[153 119 124  72 116  78 103 140 106] -> L
[ 69  95 143 136 116  78 103 140 106] -> A
[ 69  95 143 136 163 138 128 148 101] -> G
[ 69  95 143 136 163 138 128 148  83] -> M
find: [ 68  95 144 138 163 138 129 148 101]
G
find: [ 68  94 143 135 115  79 103 140 107]
A

[123 135 142 125 144 131 134  89] -> F
[123 153 142 125 144 131 134  89] -> Q
[123 153 142 125 144 131 134 126] -> E
[123 135 142 125 145 131 134  89] -> J
find: [124 154 142 123 143 130 133 126]
E

[137 116 123  99 135 145 117 140 144 118 117 121] : V
[137 115 133 105 158  96  96 125 150 121 121 118] : T
[136 115 131 117 124 141  83 119 113 134 106 113] : B
[121 136 127 165 119 141 161 149 172 135 148 111] : W
[110 126 125 159 132 105 101 126 156 153 130 120] : S
find: [134 116 132 118 125 140  83 118 114 134 107 111]
B
find: [137 116 122 100 136 145 117 141 145 117 117 121]
V
find: [122 137 128 165 119 142 161 148 172 135 148 111]
W
find: [111 126 125 158 132 104 101 125 155 153 129 121]
S

[121 129 141 115 140 154 124] : P
[180 127 131 107 151 159 123] : Y
[170 132  85 147 108  73 133] : D
[149 100  90  99 161 156 121] : X
[166 123 136 143 112 110 133] : Z
[151 167 170 178  74  82 140] : C
[149 121 143 116 138 151 123] : H
[133 106 114 120 137 133 127] : N
find: [166 123 136 143 112 109 134]
Z
find: [180 127 131 107 151 159 123]
Y
find: [134 106 115 120 137 133 126]
N

[129 129 145 113 139 153 132 157 125  96 111 142 132 115 104 131 163 145
 116 116 140 143 129 131 142 118 112 138 100 119 136 135 160 150 138 124
 138 152 142 112 145 115 149 119 114 174  85 121 127 100 135 121 119 130
 114 138 105 132 132 151] -> Ded
[129 129 145 113 139 153 132 157 125  96 111 142 132 115 104 131 163 145
 116 116 140 143 129 131 142 118 112 138 100 119 136 135 160 150 138 124
 138 152 142 112 145 115 149 119 114 174 150 132 130 123 136 134 140 132
 136 151 129 142 123 114] -> Vesa
[134 102 150 135 101 108 112 129  97 162 116 129 144 112 100 131 121 142
 118 122 123  89 115 138 114 137 100 122 109 130 118 140 132 128 112 150
 131 122 111 149 133 145 123 132 106 146 116 148 121 157 130 155 118 119
 119 115 139 135 139 142] -> nak
[129 129 145 113 139 153 132 157 125  96 111 142 132 115 104 131 163 145
 116 116 140 143 129 131 142 118 112 138 100 119 136 135 160 150 138 124
 138 152 142 112 145 115 149 119 114 174  85 121 127 100 135 121 119 130
 114 138 105 131 126 138] -> bib
find: [129 129 146 113 138 152 131 160 123  95 112 143 133 112 105 129 163 144
 116 116 140 142 130 131 141 119 112 139 100 121 137 133 160 151 139 123
 137 152 141 110 144 114 149 119 113 175 151 133 130 123 136 132 139 133
 136 149 129 143 124 115]
Vesa
find: [128 129 144 113 138 152 133 156 126  96 111 142 132 114 104 131 164 145
 115 116 140 143 129 131 141 117 112 137 102 120 136 136 160 151 137 123
 137 152 142 112 146 114 149 119 114 173  85 121 127 100 135 122 119 131
 115 139 106 133 132 151]
Ded
find: [134 102 151 135 102 108 113 128  97 162 115 129 144 112 100 130 122 143
 120 122 123  90 116 137 115 137 101 122 109 129 118 140 132 128 113 149
 132 122 110 149 134 145 123 132 107 146 116 149 121 156 130 154 118 118
 118 115 141 136 138 143]
nak
find: [129 129 145 113 139 153 132 157 125  96 111 142 132 115 104 131 163 145
 116 116 140 143 129 131 142 118 112 138 100 119 136 135 160 150 138 124
 138 152 142 112 145 115 149 119 114 174  85 121 127 100 135 121 119 130
 114 138 105 132 132 151]
Ded

[147 114 115 140 127 145 116 145 136  90 169  89 131 149]  R
[129 164 107  99 144 131 164 100 151 100 113 150 138 155]  K
[148  87 114 140 150 143 120  79 111 141 128 123 166 117]  U
find: [148 114 116 141 126 146 115 147 138  90 169  90 132 148]
R
find: [148  88 114 140 150 143 122  78 111 142 127 123 166 116]
U

[145 130 107 148 118 153 170 166 112 118 143] = Zufu
[122 134 103 107 100 150 156 157  85 110 147] = legap
[120 158 115 120 144 132 146 116 131 130 139] = kiz
[105 125 136 145 125 128 123 167  82 108 154] = bife
find: [120 158 114 120 144 133 147 116 131 130 139]
kiz
find: [144 130 107 148 119 151 168 166 111 117 143]
Zufu
find: [122 135 104 107 100 150 156 158  85 110 147]
legap

